The same turns and mirrors carry the whole set onto itself and the rows of a family onto each other. Which other rows belong to the same family as each row named below? List them in the order they appear above.
These 15 rows form 5 families of 3 rows each.
C: [ 13.1  21.7   0.8  12.9   0.8  10.3  21.7  24.0  31.2  17.9 -14.3  -8.1
 -12.1]
Z: [ 12.8 -42.2  -8.1 -34.9  22.7  10.3   1.1  22.7 -20.9  -1.9   7.4  -2.2
  -6.8]
E: [  7.6 -10.3  26.4 -13.2  12.7  -1.8  28.5  32.1  31.9  14.7 -10.2 -10.5
   3.3]
F: [  5.0  -5.6  -6.2  27.3  -8.7 -13.2 -14.2  -3.8   1.8  -7.9  43.3  14.5
 -12.3]
L: [  3.1  -0.8 -17.5  17.8  -7.2 -10.4  -5.4 -15.8  21.8  12.4  29.3  29.7
  -8.1]
R: [ 14.5  10.8  -9.2  17.6  -8.7   4.0 -19.8 -19.1   3.6  -5.3  19.5  18.2
 -20.9]
Q: [ -6.5  -8.3 -14.9  -9.7  -3.3 -23.3 -10.7 -15.5   3.7   4.1  39.7  16.9
 -11.8]
J: [  0.8  -2.8  16.1   3.4  -7.1 -25.8  -7.2 -16.7  22.4  -0.9  30.6  17.1
  -5.9]
X: [ 10.7  -7.9  -4.7   2.4  12.5   9.9  33.0  35.3  31.6  27.2 -15.5   0.1
   1.3]
W: [ 24.9 -48.1  -9.9  -5.5  16.8  29.3 -10.3  12.2 -19.3  -1.5   4.4  18.4
  -6.7]
V: [ 20.9 -42.2  19.6 -21.5  16.2  13.7 -13.1   7.7 -14.4 -16.4  10.2   7.0
  -3.7]
H: [ 30.2 -20.0  -3.5  -5.7  16.0  37.9  -5.3  19.9 -18.2  -8.1 -13.1  -1.0
 -18.0]
S: [  3.8   4.3   5.1  20.6   3.5  -6.3  30.8  44.1  28.6  16.2   1.9 -12.7
   1.9]
P: [ -3.6  -1.6  -5.2 -17.5   9.3 -15.9  32.6  31.0  27.8  25.7   3.2 -11.3
   0.3]
T: [ 23.4 -41.1   0.9   1.4  15.9  24.8  -2.9  35.7 -23.5 -12.1   7.2  -4.0
  -6.6]

Which other rows belong to the same family as R? C, H
Which other rows belong to the same family as E? J, V
Which other rows belong to the same family as L? X, W

The same turns and mirrors carry the whole set onto itself and the rows of a family onto each other. Which other rows belong to the same family as each row named below? List them in the order they appear above.
These 32 rows form 4 families of 8 rows each.
roge: [  4.3   9.8  -3.1 -44.0 -18.9  -2.6   5.3 -12.4 -32.0  -1.2 -11.9   1.4
  -3.6]
ribu: [ 22.5  17.1  45.2 -37.3  -4.5   6.2  25.6 -30.2 -20.7  23.8  23.8  -3.0
  14.4]
rado: [ 40.2  27.4   4.3 -34.7  16.5  -1.4   8.5 -25.4 -24.5  14.7   3.2  15.4
  23.8]
tuvin: [ 32.4  24.8  10.1 -41.6   9.4  -5.3  10.3 -26.1 -21.3  23.2   6.2  19.5
  19.9]
kibam: [ 11.2  16.1  10.8  27.8  -2.0 -37.7  36.1   5.3  -5.0 -12.1  -5.3   4.2
  19.7]
Lop: [  2.0  13.8   8.6  26.9  -0.8 -34.7  31.5   5.7  -8.4 -20.5   5.7   0.0
  16.2]
Pemed: [ -6.9  13.6  34.6 -47.5 -26.6  -1.0  23.8 -15.7 -19.6   8.3   3.5 -12.6
  -4.5]
Bame: [  1.1  22.6  38.6 -46.3 -27.5  -4.5  26.1 -16.6 -11.7   4.0   3.3 -19.1
 -11.2]
Katug: [ 26.0  21.4   4.6 -36.2  17.4  -5.4   4.1 -31.0 -24.2  13.7   7.2  16.9
  24.6]
lova: [ 24.5  32.4   9.6  19.6  -2.9 -32.6  59.4 -34.1 -55.2  -2.8  16.0  -8.5
  -2.2]
zuduf: [ 13.7  11.3   0.4  24.2 -16.9 -42.5  34.5  -9.9 -28.9   6.8  20.1 -35.6
   4.5]
tikig: [  7.1  17.5  -6.1 -45.0  -7.2  -9.7   3.4  -5.7 -23.8  -2.8 -16.1   5.3
  -5.8]
sib: [ 31.3  18.9  44.6 -34.1  -3.3   7.1  32.7 -33.5 -16.7  15.7  26.3 -13.3
  19.4]
nar: [ 23.9  41.9   5.6  14.7  -1.7 -31.7  57.7 -36.3 -51.0  -0.1  15.6 -17.9
  -5.8]
Vot: [  1.2  21.1   1.6  24.4  -2.7 -35.8  40.1  14.2 -12.0 -15.2   5.3  -6.5
  14.7]
tovu: [  8.6  17.7   0.5  23.8  -9.7 -40.7  34.0  -2.2 -30.2  14.6  10.2 -36.1
   3.9]
sifo: [ -0.8  10.9  32.9 -44.0 -25.3  -2.9  27.3 -13.0 -16.2  -1.4   5.8 -21.6
 -11.9]
kota: [  3.7  21.4  -0.2 -50.6  -9.0 -10.6   8.8 -11.3 -21.7   8.9 -13.7   9.8
   0.8]
dor: [  7.8  15.9   0.5 -45.7 -16.2 -16.5   1.3 -16.9 -23.9   0.8 -15.2   7.2
  -7.4]
vabis: [ 19.1  40.2  14.6  16.9  16.3 -26.7  52.3 -17.5 -24.0 -22.1  -5.8  22.1
   1.3]
Kuva: [ 25.3  34.9  15.0  17.6   1.7 -24.8  55.3 -41.4 -54.6   2.0  10.8 -13.3
  -6.8]
Badu: [ 13.0  44.4  12.4  16.3  12.4 -24.3  55.7 -19.1 -28.8 -28.1   3.5  16.1
   6.4]
veka: [ 10.8  15.8  42.1 -41.2 -29.0   1.8  26.7 -14.9 -22.0   2.9   8.6 -13.5
 -14.8]
Toz: [ 14.8  31.6  21.2  18.5  12.9 -27.0  61.4 -24.6 -30.5 -23.6  -1.5  19.9
   7.3]
Dezut: [  9.6  33.3   9.2  14.7   5.9 -29.9  59.3 -35.0 -54.8   5.3  12.0 -20.5
  -9.4]
gul: [  1.0  13.2   1.5  21.4  -0.3 -36.0  34.7   8.9  -0.2 -14.8  -1.5  -6.2
  13.1]
fite: [  7.3   9.6   1.9  22.0 -14.6 -33.3  40.0 -15.2 -31.5  10.3  13.4 -43.3
   5.9]
fodip: [ 25.8  22.5  -6.3 -42.2  14.3   0.2  13.3 -20.4 -20.9  12.8   6.1  13.1
  27.5]
Ture: [ 32.3  26.6  39.4 -39.6   5.1   5.6  33.2 -22.4 -11.9  18.5  28.0  -3.6
  14.4]
Rozin: [ 21.4  27.5  42.2 -37.0   3.5   6.2  27.8 -30.4 -13.9  19.1  24.8 -10.3
  21.7]
pazo: [  6.2  10.6   1.6  24.2 -11.8 -37.6  44.1  -9.1 -38.5   5.4  21.5 -33.0
   6.6]
togu: [ 20.3  42.4   9.3  20.1   4.8 -31.0  57.0 -10.1 -28.8 -21.2   0.9  19.1
   6.6]

Which other rows belong to the same family as veka? roge, kibam, tovu, Toz, Dezut, fodip, Ture
Which other rows belong to the same family as gul? rado, tikig, sib, sifo, vabis, Kuva, fite

The same turns and mirrors carry the whole set onto itself and the rows of a family onto each other. Which other rows belong to the same family as each row named below? List them in the order they appear above.
These 30 rows form 5 families of 6 rows each.
von: [-42.2  -6.0 -28.3   6.3  49.4  10.9 -40.3   8.4  15.0 -15.7  -2.8  -7.5
   2.3 -32.3  -7.5   1.9  14.0]
ked: [-24.8   9.0 -32.2  -7.6  46.3  12.1  -5.8  -1.5  16.9  19.4  40.9  15.8
 -17.9 -34.7 -28.9 -12.4  -2.8]
gusu: [-27.3 -15.1 -24.0 -28.6 -41.3   7.3 -28.2  -2.3  22.6  -0.3  29.4 -13.7
  -0.2 -48.7  23.8 -12.2 -17.7]
zari: [-28.8 -40.7 -13.2 -16.1 -14.2  -5.6 -47.0 -11.8  -3.1 -13.5  42.1 -15.9
  -1.5 -61.0   9.1 -17.8  18.7]
rer: [-27.8 -13.7  -7.8 -37.4 -30.6  17.1 -37.5  -3.6  25.7  21.0  29.6  -3.6
  -1.7 -29.8  -3.1 -33.9 -18.0]
nodak: [-38.9 -14.0 -31.1 -19.2  -9.1  18.2  -0.2   9.4  26.6 -26.7  48.2  15.8
 -19.3 -65.9   2.8  23.5 -16.9]
lodat: [-24.0 -19.0 -22.2  -2.0  -9.0   9.3  -5.4  -1.2  30.2 -41.5  73.1  22.2
  -7.7 -55.6  -7.8 -10.9 -16.3]
pugud: [-15.2   2.5 -28.8  -6.0   4.1  50.1 -27.4  15.0   6.5  -6.1  30.1 -20.1
  23.0   1.7 -16.0   8.6  -1.0]
sir: [-21.0   4.9  -1.3 -18.0 -27.4  11.5 -20.0  -7.8  17.1  10.7  41.8 -25.4
  -4.9 -47.5  13.5 -28.3 -23.0]
Fusu: [-24.5 -30.5 -32.6 -16.7  -3.8   8.6 -21.8   4.0  38.2 -14.7  60.2  33.9
 -27.4 -38.9  -6.0 -24.1 -18.6]
tutup: [-17.4   6.2 -30.8  -5.2  17.6  46.9 -36.2   3.7   5.1   1.8  46.5 -39.4
   7.8   0.4   2.7  -9.6   5.9]
niri: [-23.8  11.9  -5.4   3.6  40.8  26.3   8.6  -7.1   8.6   3.7  46.4  11.2
  -5.8 -25.0 -16.5   6.8  -6.8]
fufik: [-22.4   1.1 -45.3 -14.9  25.7  37.7 -30.3  11.8  15.7  -0.4  14.9 -23.6
  10.8  -1.0   7.3   8.1   0.9]
tiruk: [-27.5  31.6  -9.8   8.0  32.9  13.9 -11.0   8.8  14.4  12.0  37.8   5.6
 -21.6 -34.5  -4.8  -2.3 -17.4]
bofu: [-36.4 -29.9 -19.7  -8.1   0.7  10.8 -30.6  -2.6  -3.5 -33.4  59.8 -22.5
  -1.7 -58.2  -8.6   0.1  37.6]
non: [-44.7 -10.0 -37.9  -2.8  35.2  19.0 -48.5  13.7  20.4 -11.4   9.3  -6.0
   6.3 -39.7 -43.0 -23.4  12.3]
domep: [-23.5 -25.5   2.4  -4.2 -15.9   5.8 -47.0  -5.8 -10.3 -25.5  53.0 -11.6
  10.2 -49.1 -18.0 -16.5  19.7]
gufu: [-17.6  14.7  -0.2   1.4  32.9  -9.4   4.7  -4.8  27.9 -19.2  26.7   6.8
 -17.1 -31.9   2.0   6.1   0.4]
suvo: [-19.9 -34.9 -37.8 -13.9  -9.6  -4.8 -20.1   0.5  16.3 -22.3  58.3  19.9
 -22.9 -61.7  13.3  -1.6  -7.7]
Zep: [  2.3  -2.7 -13.4 -26.6  10.3  34.2 -17.1  -3.1  10.2 -13.7  34.3 -22.8
   6.8   5.2  11.2  11.9   1.1]
teb: [-46.6 -12.6 -25.1   9.9  47.0  32.7 -49.3  16.3  22.8 -34.5  19.1  -7.6
  -0.8 -40.5 -18.0  -5.1  -4.5]
pel: [-48.2  -1.5 -14.8  19.7  33.1  21.0 -26.2  11.3  23.1 -33.1  13.8  -8.5
  15.7 -35.7 -33.6 -10.8  13.4]
fetu: [-16.5  -1.0 -50.3 -25.1  14.8  45.8 -31.3  13.1  12.8  16.5  34.3 -14.6
   7.0  -4.4 -21.6 -12.0  -3.1]
fes: [-25.2 -17.6  -9.5  -0.2  23.3  11.0 -44.3  17.4  24.1 -46.4  -0.5 -13.1
   9.1 -26.5 -14.3   3.7   9.9]
dede: [-25.7 -39.8  -9.9 -11.7  -1.7   5.0 -57.9  -8.1   6.6  -9.1  52.4   0.4
  -7.2 -41.4 -17.8 -38.3  21.9]
Mik: [-28.3  -3.0   3.7 -31.8 -38.6  24.1 -18.9  -8.4  13.5  -4.4  36.4  -6.4
  13.3 -44.9  -0.3 -11.2 -30.8]
nis: [-19.6  13.5 -33.7   2.6  46.5  10.5  -3.4   0.4  12.5   8.9  31.9   5.4
 -13.3 -14.6   6.2  11.1   3.0]
dup: [-17.9 -42.7 -12.4  -7.6   2.3  21.4 -56.0  -9.4  -4.3 -24.3  56.8 -27.6
  -2.6 -51.0  -3.3 -22.3   9.2]
sirok: [-35.9   7.8  -8.0 -27.4 -35.0  19.1 -20.8   3.6   2.5   8.6  28.8 -28.3
   4.7 -48.5   4.5   3.4   3.9]
vara: [-22.9 -22.5 -22.9   1.8  -3.2   4.7 -28.6  14.2  29.1 -33.1  49.6  13.7
 -22.3 -68.9  -5.1  -7.1 -31.7]

Which other rows belong to the same family as non? ked, rer, Fusu, fetu, dede
Which other rows belong to the same family as Zep? nodak, bofu, gufu, fes, sirok
Which other rows belong to the same family as gusu? von, zari, fufik, suvo, nis
Which other rows belong to the same family as domep? lodat, pugud, niri, pel, Mik

